In the rows, 128 means zero.
Each path is a new rotation, seen through one point. The rows after it are directions, each followed by how far the rotation turns it, in degrees per step (0 if it stays put).
Each turn is a multiple of 5 degrees from 10 to 175, or 0.
Each row of a path follows its step; steps can be skipped.
Rotation 1:
step 0: [127 108 135 132 116 128 127 144 129 138 128 134 130 129 122 128 122 131
 128 130 118 129 142 121 130 142 132 119 124 125 130 132 140 137 131 125
 123 127 133 117 116 117 110 129 143 127 131 121 133 137 115 127 137 132
 127 126 146 119 111 140 125 126 135 123 107 136 129 119 123]
step 1: [130 140 137 128 124 121 122 121 131 109 131 130 118 131 124 141 131 128
 134 121 137 142 121 138 123 106 133 134 137 156 134 129 131 127 120 120
 135 132 120 110 125 130 134 135 123 140 123 121 137 138 136 138 128 120
 122 116 137 131 118 119 127 123 125 130 135 128 129 120 125]
step 15: [127 125 119 129 130 115 140 127 120 130 126 127 121 109 121 123 145 138
 131 125 110 117 124 116 126 125 141 118 137 118 129 121 119 127 123 115
 130 128 135 119 115 142 117 125 123 124 118 139 125 141 128 128 123 127
 121 134 132 140 141 140 137 129 119 128 125 119 121 140 140]
step 19: [130 132 128 122 122 134 132 109 129 137 122 127 130 133 121 137 123 128
 138 122 139 115 117 122 133 123 128 122 144 129 137 140 130 131 119 119
 130 134 131 125 134 121 134 124 123 122 118 118 131 123 134 143 120 122
 127 123 131 134 126 128 143 107 128 135 122 139 141 136 155]
step 25: [140 133 137 134 150 117 144 130 126 117 119 130 127 113 130 119 109 121
 144 136 121 131 143 127 138 138 137 132 131 122 146 122 124 134 138 137
 131 125 126 146 120 121 127 127 132 122 140 137 132 141 133 124 139 121
 125 129 127 127 135 130 130 134 134 130 123 131 135 118 119]
step 36: [141 121 137 122 126 138 127 134 118 117 126 128 126 132 130 134 118 129
 131 155 140 122 125 131 128 139 126 123 143 137 129 142 124 127 131 125
 130 121 116 135 113 146 121 117 147 124 132 125 129 126 121 127 130 127
 123 144 140 121 130 139 126 137 134 125 119 115 129 119 131]
step 37: [141 124 123 121 130 123 132 120 127 116 132 123 119 127 139 144 123 142
 132 116 113 137 126 132 135 140 129 124 123 127 117 138 122 128 124 131
 134 116 130 123 120 113 134 126 113 124 120 130 123 124 137 137 127 117
 112 119 134 131 127 116 132 126 127 138 141 153 129 118 134]
step 39: [129 143 123 126 125 139 121 128 134 129 136 135 130 127 123 132 109 112
 128 133 137 119 136 138 120 135 123 114 124 134 126 135 136 119 131 113
 126 136 131 137 136 147 131 130 110 125 127 126 136 125 130 139 129 130
 120 114 111 121 124 132 136 111 131 118 119 130 120 127 139]
step 45: [131 111 135 126 139 127 126 116 121 133 131 131 121 127 131 120 140 128
 142 132 115 129 138 115 151 143 133 122 119 117 151 137 132 135 132 114
 127 120 135 126 117 120 137 126 131 132 136 128 130 118 136 125 120 122
 129 131 133 131 139 134 129 129 139 126 126 123 134 139 116]
Speeds:
[131 128 127 127 127 128 127 131 129 125 125 126 128 131 128 127 127 129
 130 129 130 127 129 128 126 126 131 131 130 128 129 130 129 127 127 131
 129 126 129 127 125 126 130 126 132 123 128 125 129 131 125 130 128 125
 128 129 130 126 125 127 126 128 127 131 128 133 130 126 130]
60
[127 128 131 128 129 127 133 129 130 130 132 128 130 128 128 127 128 128
 128 131 128 127 131 126 127 128 128 125 127 128 127 132 129 128 130 127
 125 129 127 127 129 126 132 125 131 129 126 127 129 130 130 128 130 129
 127 133 125 131 127 129 122 130 130 126 128 128 130 127 125]
160
[129 129 131 130 128 128 131 128 128 127 125 126 126 127 126 130 126 131
 127 131 125 129 127 131 126 127 128 127 127 127 124 130 129 129 126 127
 129 123 127 126 125 125 124 127 130 131 125 126 128 132 130 126 127 129
 128 127 132 127 129 129 129 129 129 129 128 124 126 124 127]
70
[127 129 131 128 131 128 129 128 130 124 127 130 131 126 125 130 128 127
 130 126 129 131 126 121 125 129 124 127 129 129 127 125 128 128 128 127
 129 129 125 131 130 130 128 126 132 130 129 128 132 129 126 127 130 129
 130 129 130 128 128 125 130 125 128 131 130 128 130 128 128]
135
[132 128 126 127 129 126 130 125 127 130 131 127 129 129 130 127 129 126
 126 128 128 132 131 126 127 131 127 126 127 129 129 125 131 125 125 130
 129 124 129 125 128 124 126 129 130 129 128 124 125 126 130 128 129 131
 130 131 128 125 128 126 128 125 128 128 126 129 128 131 131]
135
[126 127 127 127 125 129 126 131 127 127 128 127 129 126 127 130 127 122
 130 133 125 127 129 127 126 128 130 125 133 127 123 127 130 128 130 131
 127 129 127 125 128 131 124 129 127 129 131 128 127 127 126 127 127 130
 126 130 127 127 128 128 126 130 128 130 125 130 127 128 127]
140
